128 stands for zero in the data rows.
Every row has a hidden score. How much higher is the second row's score than the first row's in each pair? 6 means about the same, 12 much higher and 0 much lower.
[134  97 134 130 106 148 110  81 137 130 124 107]
[121 121 102 158 144 139 124 124 141 126 147 150] >> 7
[153 152 109 155 173 122 146 172  93 105 147 129]
[140 112 137 130 121 130 128 113 142 115 144 122] >> 5
[141 110 136 119 116 155 136 131 153 119 132 146]
[127 111 153 124 116 168 154 138 153 138 131 136] >> 7
[129 110 160 142 118 179 149 155 143 143 143 129]
[130 125  90 148 150 154 123 136 135 107 132 149] >> 6
[156 150 111 138 154 128 132 122  98 126 127 120]
[162 118 127 148 125 124 143 128 111 136 162 122] >> 6
[109 127  96 133 104 171 147 143 125 126 132 132]
[167 144 100 154 164  87 128  85  82 122 132 128] >> 12
[122 109 142 105 141 137 104 103 139 146  85 134]
[ 95 132  98 171 143 145 161 148 155 144  96 171] >> 7
[153 123  99 178 175  93 135 107 116 135 144 105]
[121 130 131 104 123 102  99 142 144 135 129 153] >> 0
[130 134 153 109 102  98 138 133 130 138 108 117]
[165 145 113 148 175 131 147 144 114 123 138 133] >> 10
[130 139 182  91 102 104 117 155 126 149 137 106]
[120 126 114 136 157 114 121 132 145 113 149 176] >> 10
[109 115 168 113 126 129 108 140 148 143 122 146]
[115 106 121 134 159 119 127 136 146 121 135 171] >> 9
[129 118 141 118 103 145 136 151 127 119 103 135]
[113 131 178 105  96 120 146 140 127 133 135 104] >> 5
[138 146  97 145 147 134 124 121 100 132 128 132]
[131 168 154 125 101 105 147 113 109 132 138  90] >> 2
[115 132 139 108 106 108 136 138 144 113 130 128]
[131 133 164 103  77 136 139 160 150 125 137 116] >> 4
[109 134 143 117 138  95 125 161 151 123 148 156]
[136 105 127  96 104 145 130 108 141 107 113 105] >> 7
[138 150  77 152 143 113 119 110  86 102 150 131]
[146 117 126 156 139 151 129 128 110 116 136 125] >> 6
[117 128 150  98 136 132  96  88 152 136  98 132]
[125 131 115 113 131 129 115 128 127 132 106 144] >> 7
[126 141 137 131  91 125 158 172 134 119 144 133]
[128 123 149 105 146 114 101 102 143 142 114 158] >> 11
[123 111 140 135 103 168 128 146 151 127 147 137]
[142 134 117 161 147 134 149 144  95 126 150 110] >> 11
[115 119 165 132 117 115 132 138 118 147 149 120]
[ 94 102 142 101 133 122 114  73 134 163  83 129] >> 10
[130 118 120 154 142 134 145 124 141 125 150 137]
[112 128 130 130 152 139 130 135 161 134 109 179] >> 5
[155 165  65 153 128 110 122 111  89 117 140  92]
[118 128 149 104  97 159 156 176 144 133 139 130] >> 1
[111 130  97 141 120 170 132 134 126 109 128 137]
[114 121 158 111 132 108  92 117 145 138 112 141] >> 6
[153 155  93 154 108 111 126  80  84 138 144  97]
[130 107 153 104 150  91 103  88 143 135 108 143] >> 6
[134 108 124 139 141 123 131 113 113 143 155 121]
[181 135  92 156 153 113 131 110 101 121 146 133] >> 7
[137 142 116 146 149 128 146 160 108 127 162 142]
[125 126 124  90 146  78 117 132 158 134  95 185] >> 6
[118 120 139 114  92 168 135 141 138 130 130 121]
[119 128 101 156 170 138 137 123 109 120 150 135] >> 12
[114 130  98 139 148 128 142 133 125 100 117 149]
[146 118 125 121 107 150 140 128 143 123 135 120] >> 5
[147  91 136 113 104 150 130 131 152 127 136 117]
[144 107 120 119 132 138 107 104 146 119 110 119] >> 7
[143 135 114 175 161  94 140 141 117 139 183 132]
[125 150 133 149 162 107 138 173 107 129 157 119] >> 2
[ 94 128 120 116 156 111 117 127 149 131 111 177]
[108 107 135  89  93 145 119  90 114 134  84  62] >> 4
[140 102 136  98  87 165 145 105 137 131 126  90]
[158 133 102 165 139  65 144 102  90 148 150 113] >> 12
[134 109 162  93  86 149 167 136 143 121 126  91]
[118 123 119 127 157 142 132 128 119 126 147 115] >> 10
[132 117 137 118 140 112 113 115 156 146  86 158]
[155 133  58 159 155  91 125  90  94 113 149 110] >> 8
[127 152 127 143 124 131 148 168 142 118 140 146]
[100 107 152  95 108 125 100 106 138 138 107 104] >> 6
[119 116 140 110 131 112  95 115 133 137 120 143]
[143 154 100 160 107  92 132 124  93 134 162 111] >> 7
[ 87 136 131 154 166 152 132 151 124 131 116 144]
[113 104 130 134 150 151 119 128 161 141 108 176] >> 8
[116 137  96 158 155 104 137 127 126 122 142 119]
[170 164  85 150 141  83 133 129 104 132 147 145] >> 8
[148 127 116 162 153 114 119 123 126 127 145 129]
[169 109 121 156 140 132 124  92  95 137 174 142] >> 10
[128 113 126 134 125 155 118 135 142 112 151 146]
[124 114 161 105 113 119 119 111 122 138 106 101] >> 8
[ 93 123 169 105 112 129 138 146 135 135  94 101]
[113 136 146 112 123 129 107 154 145 122 104 163] >> 6
[107 137  93 125 158 131 101 125 159 125  82 179]
[104 135 120 144 163 133 161 170 116 118 163 104] >> 5
[146 146  94 172 166 114 140 144 104  97 137 100]
[122 144  99 180 168 136 138 140 119 129 130 135] >> 8
[ 86 144 182  84 128  70 127 154 156 132  96 154]
[174 150 122 147 145 108 124 122 103 126 159 141] >> 12
[173 159 110 139 135  98 129 161  88 112 165 145]
[106 124 139 115 135 138 132 139 163 126 120 136] >> 4
[137 147 106 168 138 138 124 171 127 127 185 164]
[147 125  96 161 156 136 116 105 127 118 171 114] >> 9
[153 137  92 154 144  88 128 112  96 128 158 125]
[130 134 115 131 150 103 129 124  98 128 163 136] >> 4
[113 120 115 130 151  92 127 116 141 128  96 173]
[121  97 124 138 130 120 119  95 141 143 122 122] >> 6
[ 82 127 128 141 146 134 125 153 135 139  93 131]
[103 117 125 115 146 119 107  76 144 131  87 118] >> 8
[ 90 128 118  92  80 121 123 119 124 121  71  79]
[113 149 162 100  90 119 151 160 122 124 118 107] >> 5
[163 158  92 160 163  93 117 109  88 138 138 114]
[155 113  92 147 149 134 134 107 113 135 170 123] >> 6
[144 148 114 150 129 162 130 167 118 128 160 118]
[103 129 150 116 124 119 118 149 161 155 110 166] >> 7
[111 155 122 151 171 123 153 185 120 126 147 136]
[120 136  90 143 179 126 137 150 118 106 136 147] >> 8
[138 103 151 123  80 143 129  89 138 141 120  67]
[119 171 152 112 120 109 142 190 131 124 143 163] >> 2
[114 103 141 124 133 152 126 115 165 147 122 128]
[137 125  97 145 173  83 123  99 112 116 124 125] >> 9
[121 160 126 141 141 107 148 172 133 126 129 159]
[106 155 107 142 132 115 130 163 112 116 143 139] >> 4
[101 137 136  82  89 133 125 132 126 102  93 106]
[ 84 120  92 158 164 141 134 168 146 121 134 173] >> 12
[108 129 126 118 115 147 132 135 116 136 117 125]
[136 101 165 102  86 133 124 116 156 119 138  89] >> 3
[145 158  91 140 170  88 116 131  91 128 149 146]
[ 94 121 145 112 117 159 101 133 138 130 111 131] >> 0
[110 129 158 101 100 120 122 137 129 138 110 121]
[120 133 118 135 119 144 125 171 122 107 139 158] >> 5
[130 110 123 121 117 164 137 127 124 116 136 112]
[152 110 145 109 106 140 137  94 141 130 133 112] >> 8
[152 125  93 141 143 147 132 123 107 127 152 137]
[132 128 111 148 151 125 148 101 126 101 115 142] >> 6
[115 119 146  86  78 136 106 127 131 117  95  85]
[145 125 142 139 129 113 144 152 125 138 151 106] >> 12
[147 119 125 162 156 121 123 103 117 128 123 109]
[108 134 101 152 147 127 134 131 145 125 114 138] >> 3
[151 119 144 121 117 140 147 108 148 119 122 118]
[128 151 116 124 153 128 133 164 117 111 155 139] >> 4
[112  97 115 112 130 127 117  97 142 162 104 115]
[136  96 146 102 102 149 122 157 155 123 134 122] >> 0
[132 141 106 156 159  97 150 121  99 130 139 117]
[124 109 147  95 120 114 108 108 159 143 112 146] >> 2
[140 106 151  92  94 101 127 139 147 127 127 107]
[ 98 106 125 116 131 125 102  99 153 129 107 146] >> 9
[137 125 148  84  79 136 130 109 135 121  74  80]
[135 120 115 114 107 153 142 135 135 132 134 106] >> 8
[ 90 131 163  77 100 144 144 123 139 127  95 101]
[126 117 143  99 119 143 127 136 139 141 128 108] >> 8
[163 124 126 161 141 163 135 135 105 142 166 116]
[159 133 108 142 156 125 108 112 117 102 169 149] >> 4
[111 100 132 117 153 121 116  78 149 147  84 148]
[140 116 156 106 104 152 119 144 139 103 108 143] >> 0
[ 54 133 198  74 121 120 150 178 152 149 119 123]
[112 131 110 165 179 137 133 126 119 116 150 136] >> 12
[129  93 137 111 116 178 129 101 137 119 130 114]
[120 125 142 109 134  77 105  96 160 135  93 198] >> 8
[113 140 146  94 107 130 115 151 129 115  72 116]
[145 121 157 174 115 156 126 108 130 144 169 125] >> 12
[139 143 134 130 121 140 145 157 116 108 112 136]
[182 161  79 155 134 127 117 129  98 135 139 125] >> 10
[115 111 126 155 149 157 136 117 142 142 137 117]
[ 43 136 168 125 137 148 126 192 151 140 112 145] >> 0
[129 112 114 149 149 138 119 121 138 126 128 124]
[196 187 109 132 107  70 129 134  84 107 155 121] >> 3
[138 143 125 147 150 109 134 126 117 134 124 102]
[138 158  80 170 145 106 136 135 108 116 134 114] >> 5
[116 147 159  97  84 119 134 150 119 140 107 119]
[105 116 131 156 173 181 112 112 141 124 112 151] >> 11
[136 142  96 140 163 103 124 125 112 118 146 162]
[140 142 145 118 100 135 135 163 139 124 137 129] >> 0
[149 120 121 159 130 145 141 115 109 135 145 119]
[160 158 170 134 120  95 126 153 103 142 171 125] >> 2
[118 128 162  89 105 122 118 130 131 138 123 107]
[138 123 122 133 125 141 142 121 134 124 119 108] >> 10
[126 130 127 161 162 151 134 142 149 126 131 151]
[120 115 175 110  90 154 117 101 131 151  95  71] >> 3
[115 144 137 122 140 127 107 179 126 116 132 150]
[161 136 112 150 130 119 131 146 101 110 141 142] >> 11
[132 131 150  97  97 138 120 168 138 107 131 122]
[128 164 108 158 117 118 149 135  89 119 152 111] >> 12
[108 133 137 131 109 135 112 119 127 148 107  88]
[107 126 150  99  88 181 140 160 154 128 134 120] >> 2
[131 152 115 156 144 111 134 134 114 133 119 141]
[123 107 129 128 107 168 150 144 125 128 125 127] >> 4
[124 127 112 169 185 142 143 141 123 121 154 135]
[147 135 111 146 145 177 141 163 112 111 163 143] >> 3
[179 136 107 148 136  84 126  88  97 140 133  97]
[168 135 161 148 129 136 130 136 121 131 180 140] >> 1
[117 134 128 124 138 113 130 126 131 128 113 123]
[217 177  52 176 105 110 136 151 103 124 173 144] >> 8
[119 155 118 145 110 118 162 154 109 133 154 129]
[132 134 119 151 159 139 134 108 133 141 106 149] >> 11
[144 169 116 139 137  95 114 135  94 129 150 126]
[156 138 139 148 133 131 131 112 129 141 148 152] >> 9
[105 108 131 103 138  83  89  79 149 128  78 139]
[118 138 117 158 149 137 139 129 126 108  96 143] >> 6
[109 139 163  89  90 135 127 150 112 117  84  59]
[111 123 137 107 107 122 142 113 128 114 106 104] >> 11
[ 89 145 147  84  87 127 132 161 120 117  98  90]
[123 133 145 129 123 132 131 131 128 145 108 119] >> 12
[120 134 146 118 137 121 100 147 160 137 126 166]
[122 136  92 145 155 147 130 133 128 112 114 141] >> 9
[120 122 158 107  96 157 146 132 122 113 125 104]
[123 112 147 125 122 129 117 126 157 137 100 158] >> 10
[ 94 123 137 115 151 128 102 132 154 137 104 173]
[116 106 139 119 121 102 105 110 149 156  98 141] >> 8
[125 100 156 110  84 133 137 148 155 138 125 116]
[126 138 117 138 136 106 141 159 128 129 152 151] >> 9
[138  95 127 122 125 130 121  84 146 145 127 109]
[167 167 122 128 124 111 134 165  91 128 172 114] >> 1
[126 123 151 115  97 126 118 143 124 121 123 129]
[105 135 140 112 149  99 121 116 145 126  95 168] >> 10
[138 131 115 133 124 160 134 141 122 125 150 139]
[134 105 119 129 132 114 135 127 143 119 134 119] >> 7
[119 102 144 103  93 148 151 140 142 113 109 117]
[188 112  94 146 142 156 120 105 117 140 191 176] >> 12
[133 134 127 151 164 135 155 151 118 127 145 109]
[139 115 142 127  97 116 147 104 120 151 134 104] >> 7
[144 183  89 155 122 144 139 152  89 120 146 122]
[104 105 122 154 162 141 121 128 137 114 133 152] >> 8
[149 124 119 168 149 127 141 138 121 148 164 102]
[179 159 122 148 142  98 130 121  95 128 140 107] >> 5
[161 114 104 173 143 121 149 117 115 136 185 146]
[131 117 166  52  84 141 127 120 129 134  84  80] >> 0
[140 114 106 156 149 121 124 121 119 152 136 120]
[139 133  96 134 123 128 125 109 107 115 133 124] >> 2
[139  99 114 165 131 150 137 111 112 135 162 148]
[113  90 150 121  88 148 143 112 150 144 125 113] >> 2
[123 149 122 119 145 104 107 164 140 131 113 178]
[134 127 106 144 143 122 130 116 109 130 152 116] >> 9
[131 129 120 167 169 134 131 144 116 134 151 134]
[144 116 154 131 125 125 144 136 111 128 141 110] >> 4
[173 138  90 155 138 135 135 155 104 109 207 180]
[126 143 160  91  84 133 136 135 137 132 107 109] >> 1
[114 140 126 101 139 107 114 129 145 124  98 132]
[105 123 164  93 106 144 129 122 143 133  93  81] >> 4
[119 123 147 104  92 126 149 152 128 119 150 104]
[106 117 156 111 132 100 110 109 142 132  82 133] >> 10
[112 139 129  78  92 117 124 156 124 112  96 122]
[107 147 126 131 137 113 110 141 121 129 118 136] >> 10
[147 134  83 166 171 111 132 137 122 116 151 154]
[135 139 110 128 143 142 131 122 111 123 125 137] >> 4
[129 159  98 133 131 113 113 112  93 113 136 110]
[114  95 164 103 104 141 133 122 163 136 143 121] >> 5
[174 162  84 141 121 114 141 149  82 112 146 132]
[171 164 137 123 131  83 145 139  81 120 155 115] >> 6
[128 130 126 138 138 132 142 136 136 118 144 129]
[112 126 151 134 121 142 137 148 162 139 139 121] >> 4
[134 117 135 113 120 121 132 119 143 122 124 124]
[127 168 105 162 135  93 117 145  98 124 163 130] >> 5
[133 156  96 151 158 118 144 167 112 110 144 154]
[120 102 110 132 143 143 123 123 131 130 137 137] >> 8
[ 97 156 172  85 105 129 116 186 136 114 106 121]
[124 133 161 120 129 124 122 132 147 149 109 122] >> 12
[171 154  84 170 117 121 118 113  92 120 160 138]
[ 98 129 164 109  96 152 148 158 155 134 109 115] >> 0
[116 121 120 126 138 159 101  96 159 148  98 129]
[138 159 117 140 140  94 126 134 116 133 145 156] >> 6
[164 135 119 155 142 114 132 159  96 114 185 176]
[147 124 102 140 141  95 140 116  98 131 142 119] >> 9
[102 120 124 134 129 152  92 125 137 119  97 144]
[118 123 139 119 126 139 131 140 145 125 135 132] >> 6
[151 121 120 169 147 107 137 123  96 132 177 124]
[131  99 123 140 137 131 117  74 126 141 100  98] >> 6
[102 146 155 108 113  94  99 129 138 128 112 138]
[142 155  95 145 165  98 142 153 101 119 137 124] >> 12
[133 171 125 162 132 118 154 148  95 123 145 141]
[105 120 145 133 146 126 103 121 143 135  91 150] >> 6
[120 120 178  95  75 143 146 159 164 130 122 120]
[108 112 131 106 114 136 128  78 123 132  69 120] >> 12
[127 112 131 136 158 125 106  94 132 140 119 145]
[151 128 115 152 125 149 144 136  98 128 153 135] >> 4
[134 107 108 113 105 175 140 115 143 125 117 113]
[133 165 124 129 103 102 151 134  99 122 132 108] >> 5
[151  96 110 133 142 156 106  75 118 139 108 113]
[135 114 132 129 151 130 135 120 135 116 128 129] >> 2
[117 139  92 171 190 124 171 178 114 140 160 158]
[130 123 112 118 126 132 138 143 136 115 121 133] >> 0
[165  93 133 139 120 151 120 163 114 121 166 133]
[123 128 128 150 148 124 140 133 131 137 130 139] >> 9
[106 129 140 107 153 124 109 149 128 123 119 160]
[ 97  91 187  80 129 135  98 104 128 151 114 114] >> 7
[131 119 152 111 121  85  90 104 163 135 100 161]
[104 117 155 114 122 109  97 109 155 149 101 142] >> 6
[119 125 150 112  90 136 145 155 137 133 127 112]
[157  95 156  98  98 171 113 122 148 124 117 104] >> 7
[137 103 137 135 119 148 128 113 153 135 127 107]
[ 80 149 133 145 175 155 140 201 141 127 137 194] >> 4
[145 154 120 147 144 131 162 172 115 123 145 117]
[135  94 146  93  87 126 130 123 149 122 133  99] >> 3
[116 122 142 129 120 139 132 132 148 135 132 133]
[132  64 165 119  75 178 140  90 159 149 117  81] >> 8
[ 96 125 110 143 136 147 145 131 141 130 121 133]
[136 138 100 128 159  70 142 125 105 118 139 130] >> 8
[106  95 143 111 129 112 105  93 156 150  99 147]
[114 127 139 120 130 143 121 104 153 141  91 148] >> 5
[ 75 134 168  88 112 154 141 148 150 131  81 107]
[106 108 129 119 145 107 114 114 157 144 112 114] >> 12
[ 91 135 124  99 136 117 103 135 140 125 123 176]
[156 163  96 155 133 130 120 124  88 108 144 119] >> 8
[169 135 111 133 145  75 131  98  98 125 156 137]
[ 83 125 125 116 154 129  96 130 138 134  92 165] >> 1
[109 128  93 135 153 105 149 128 124 119 138 140]
[133 159 153 113 109  98 139 161 117 126 144 131] >> 1
[136 107 135 136 114 142 143 128 135 136 140 132]
[138 168 109 150 162 114 134 164  89 125 131 140] >> 6
[158 150 126 151 125 123 119 171 101 110 185 159]
[109 138 140 135 153 102 134 165 130 128 149 139] >> 7
[103 163 165  99 105 102 137 174 129 124 115 111]
[118 112 135 125 117 139 134 145 147 127 145 112] >> 10
[121 166 104 139 132 106 135 150  95 109 140 125]
[146 116 156 115 118 104 114 119 143 136 122 121] >> 8
[149 152 115 139 158  81 134 135 109 126 155 146]
[ 95 112 141 135 127 162 127 131 161 136 136 111] >> 2
[139 106 127  97  93 153 123 109 120 119  95 102]
[146 137 115 143 132 119 130 103 101 139 146 101] >> 10
[105 116 149 110 127 107 105  83 152 145  99 152]
[130 185 127 134 116 103 149 164  84 118 138 113] >> 2
[158 174  99 141 129  95 148 122  89 130 143 130]
[129 111 110 106 138 117  82  85 161 135 104 165] >> 5
[146 146 100 176 152 136 139 142 116 134 155 124]
[ 86 139  91 148 156 132 129 162 131 113 125 173] >> 3
[132 176 139 136 111 117 129 166 103 120 162 145]
[126 137 102 172 171 146 133 144 120 126 121 146] >> 12
[148  97 152 112 104 134 126  91 150 144 106  82]
[ 93 146 145  70  89 123 126 165 126 108  94 118] >> 0
[144 129 150 119 112 161 138 147 140 124 142 131]
[135 152 112 130 119 124 104 114 106 108 117 113] >> 6
[104 122 132 109 152 113 138 121 132 128  91 173]
[160 163  85 134 118 102 128 110  77 113 133 124] >> 5
[120 120 135 121 124 152 120 124 139 116 136 127]
[ 38 143 198  56  90 137 148 193 156 118  99 107] >> 0
[103 124 139  78  88 134 116 110 124 131  73  80]
[109 150 149 125 138  96 112 187 149 136 159 182] >> 6
[102 130  92 147 165 164 145 146 139 112 115 152]
[159 114 111 177 124 142 133 136 116 137 205 158] >> 8
[101 131 141 127 118 136 137 142 129 132 142 139]
[120 138 139  82 104  96 112 127 136 124 108 124] >> 4
[109 131 126 119 155 125 109 136 139 133 113 163]
[116 107 132  99 143  91  98  77 147 152 114 166] >> 10
[163 138 138 136 161 101 162 168 120 128 162 114]
[171 123  94 161 146 130 126 114  86 139 162  95] >> 9
[158 145  89 149 128 122 131  90 100 128 132 138]
[120 126  92 176 178 146 128 136 112 126 123 117] >> 5
[136 165 110 145 120 141 133 137  97 118 137  95]
[135 117 127 114  92 166 141 152 137 114 132 137] >> 5
[163 127  84 153 130 140 131 146 108 121 166 158]
[133 111 116 136 147  98 122  89 135 129 124 117] >> 7
[131 144 128 155 128 148 129 129 121 122 140 128]
[125 128 140  86  69 139 128 104 121 141  77  62] >> 4
[148 159 123 134 103 129 152  97 102 126 115  75]
[131 125  91 161 175 110 135 147 109 130 156 101] >> 8
[156 130 118 164 160 107 139 120  97 114 170 132]
[109 133 154 152 148 104 109 149 158 153 105 141] >> 2
[101 112 144  96  99 113 113 115 129 127 102 100]
[114 107 137 104  95 144 114  98 122 130 116 112] >> 8
[126 105 141 132 107 168 133 134 149 120 123 122]
[102 110 163 118 124 111 108  92 161 140 109 167] >> 9
[ 96 156 172  68  89  92 134 161 126 109  89  80]
[125 108 151 111 139 130 100 107 156 142 119 173] >> 12
[ 88 139 131  96 158 149 106 147 142 122 106 151]
[137 137 149  87 100 120 112 129 117 104  82  96] >> 4
[120 131 124 115 108 155 156 133 136 139 137 125]
[ 95 153 131 122 119 158 123 153 133 127 117 127] >> 2
[166 132 105 175 147  99 131 102 105 117 157  90]
[112 116 145 112 125  82  95 109 168 151  92 186] >> 4
[114 124 151 113 100 144 159 144 149 120 120 124]
[109 128 125 149 126 147 119 115 137 135  91 104] >> 9
[108 124 161  80 114 111 104 137 158 163 114 146]
[176 126 105 159 140 127 113 120  89 115 181 118] >> 10
[113 132 126  86 104 121 119 165 124 126  90  98]
[138  99 147 119 120 144 118 123 163 137 146 153] >> 10
[150 161 121 151 127 111 148 187  96 130 177 156]
[116 115 117 131 151 154 146 131 135 124 117 124] >> 8
[150 129 132 150 118 125 126 117 110 139 165 117]
[167 109 117 161 157 124 146 110 109 135 142  98] >> 10
[130 122 123 131 134 134 124 127 152 126 118 135]
[153 171 105 162 124 129 141 145  87 130 135 134] >> 7
[183 117 108 154 140 137 116 108 110 123 184 152]
[131 127 165  81  87 145 115 101 137 126 111 108] >> 0
[133 107 136 127  99 132 154 146 145 141 151 126]
[148 141  99 156 149 145 123 149 104 117 156 114] >> 6
[178 156 103 132 118 105 125 123  77 110 147  98]
[111 118 128 124 138 115 110 118 136 139  99 127] >> 7
[135 114 122 119  99 174 133 110 126 131 130  87]
[139 125  65 154 153 125 129  87  85 105 145 120] >> 11
[179 145 104 150 148 104 116  87  75 111 139 117]
[108 130 164 108 134 115 113 103 149 147 111 156] >> 3
[117 114 119 129 124 152 128  92 138 143 119  99]
[151 112 124 121 147 119 124  87 106 130 165 111] >> 8
[ 21 140 193  90 125 154 133 137 146 143  55  88]
[158 156  87 146 150  56 136 111 101 126 145 123] >> 12
[130 128 143 147 120 133 136 123 128 132 137 130]
[ 72 142 157  89 139 123 115 162 147 108 122 137] >> 0
[152 131  96 155 152  66 140 121  95 140 130 112]
[128  70 146 119 101 198 120  95 158 113 108 120] >> 0
[141 148 126 116 110 132 124 142 112 115 122 120]
[151 132 122 135 145 155 128 139 121 113 161 145] >> 9
[146 141 125 104 104 129 144 138 120 135 148 120]
[126 160 172 110 118  85 121 178 148 149 123 139] >> 3
[120 122 118 116 157 142  93 119 135 121  99 162]
[135 115 137 124 110 133 113 123 124 110 132 106] >> 3
[133 134 140 129 122 127 160 146 126 128 138 138]
[134 120 137 116 105 138 146 106 133 126 119 105] >> 6
[141 151 113 169 125 130 129 111 101 123 134 106]
[134 143 130 144 147 121 129 148 115 134 141 142] >> 6
[162 178  88 141 134  97 139 140  85 109 144 121]
[104 144 124 106 141  93 109 135 160 139 100 197] >> 6
[117 122 138 116 118 117 100  98 149 142  90 137]
[117 124 122 130 156 120 114 117 138 136 125 129] >> 7
[125 170 108 150 121 112 118 149  87 116 154 123]
[116  84 119 100 110 153 119  93 148 130 134 119] >> 9
[131 113 126 140 149 129 120  98 146 143 108 146]
[113 110 104 123 153 156 105  89 148 145 102 176] >> 6
[127 145  90 168 153 124 133  91  97 134 140 112]
[135 138 168 105 100 124 147 199 141 118 156 132] >> 0
[127 134 101  94 107 126 102 125 108 100  98  93]
[112 115 130 114 128 116 122 119 138 117 113 117] >> 9
[113 105 107 144 154 154 119  96 154 134 133 128]
[124 116 105 134 164 134 131 109 128 135 118 143] >> 8
[124  99 110 125  97 160 140 112 128 127 105 116]
[146 167 103 140 108 125 150 144  72 117 158 112] >> 4
[133 159  91 156 160  91 141 140 110 122 149 144]
[119  97 121  99 114 173 129 106 127 117  95 130] >> 4
[135  86 116 120  84 169 143 149 155 129 140 117]
[138 138 104 162 165 109 135 131 110 130 163 126] >> 11
[161 154  93 155 134  98 145 124 100 130 159 146]
[115 140 162  88  71 155 138 127 127 143 100  67] >> 0
[125 141 146 130 131 110 163 162 134 133 138 170]
[130 124 144  99  90 155 137 141 144 134 129 116] >> 2
[132 125 121 163 172 129 132 140 125 120 157 152]
[157 144 113 166 155  92 137 133  93 123 159 116] >> 7
[110  78 141  99  77 187 134 102 145 142 111  97]
[123 153 108 144 148 111 154 161 107 108 162 144] >> 6
[120 112 130  83  93 139 113 109 122 109  90  90]
[133 126  90 149 157 153 133 125 112 125 139 124] >> 12
[124 168 118 135 128 133 138 149  96 124 144 110]
[122 120 157 103  86 150 132 151 129 100 133  98] >> 1
[142 136  91 138 172  83 136 110 113 119 133 133]
[107 130 111 117 109 130 128 122 140 133 113 113] >> 0
[147 128  86 156 143 133 112  85  98 134 140 146]
[142 108 163 122 100 160 141 135 129 134 147 109] >> 0
[116 136 121 140 129 148 152 112 116 133 117  97]
[125 134 125 124 157 131 108 113 142 114 134 146] >> 4
[151 118  86 165 151 114 119  85 108 132 151 127]
[123 127 114 166 129 161 152 137 133 138 154 147] >> 2
[133 129 158  97  87 131 140 114 129 123  79  88]
[107 127 159  97  91 118 155 116 105 141  84  58] >> 7
[128 117 134 160 164 128 123 106 130 142 111 142]
[ 97 130 137 133 151 103 123 114 154 140 115 153] >> 3
[161 121 159 105  94 136 146 117 116 123 127 113]
[113 120  94 135 153 145 125 127 145 109 133 159] >> 7
[120 133 144  91  98 106 119 125 131 123  99  96]
[ 89 152 164  88  65 148 149 180 139 132 109  62] >> 0
[140 137 148 132 112 128 134 115 119 137 137 114]
[105 118 131 115 115 124 116 127 143 146  96 114] >> 5
[ 89 117 152 122 137 115 103 111 169 143  93 125]
[114 144 121 112 155 109 112 124 135 112  97 159] >> 7
[117 130 139 139 140 109 129 142 132 130 146 142]
[128 150  72 156 163 106 110 127  94 105 123 154] >> 8
[130 102 134 126 139 144 135 117 146 134 136 104]
[120  98 133 129 115 145 152  96 154 132 125 126] >> 7
[116 128 156 137 125 130 138 160 146 102 117 144]
[ 55 147 166 107 131 133 111 146 158 134  88 130] >> 4
[122 120 148 117 107 137 132 111 134 136 128 107]
[119 165 147 127 109 116 128 143 118 133 106 124] >> 4
[111 121 169 127  90 134 144 166 149 134 152 111]
[134 122 127 144 132 152 132 139 132 127 135 145] >> 11
[128 125 146 135 123 134 127 146 133 139 148 140]
[111 106 183 125  92 141 114 109 158 151 124  88] >> 4
[136 141 104 142 154  97 135 117 120 125 124 143]
[ 97 114 139 122 137 108 101  97 151 144 110 182] >> 5
[137  99 161 101  83 155 137 135 159 144 143 119]
[ 65 128 107 128 149 148 130 163 144 120 115 158] >> 6
[146 137 113 150 127 158 144  96 130 120 120 120]
[107 116 158  97 134 123 127 130 143 146 126 132] >> 4
[116 129 138 108 130  95 120 121 138 137  97 170]
[135 116 150 100 116 114 103 112 144 133 106 107] >> 3
[132 112 133 105 106 153 124  93 129 129 104  98]
[114 103 137  90 127 133 108  88 133 140 101 113] >> 7
[173 154  99 140 159  78 113 108  88 112 152 128]
[104  99 114 134 172 105 109  94 147 139  96 170] >> 8
[ 94 119 164  95 130 114 110  86 136 133  84 110]
[130  99 134 133 152 120 101  87 148 133 126 120] >> 9
[184 160 134 143 138  97 119 142 102 123 159 131]
[109 128 128 132 150 173 115 137 165 108 119 155] >> 3
[131 114 165 124 108 127 151 134 155 129 140 130]
[140  95 130  97 107 161 144 107 126 127 130 122] >> 8
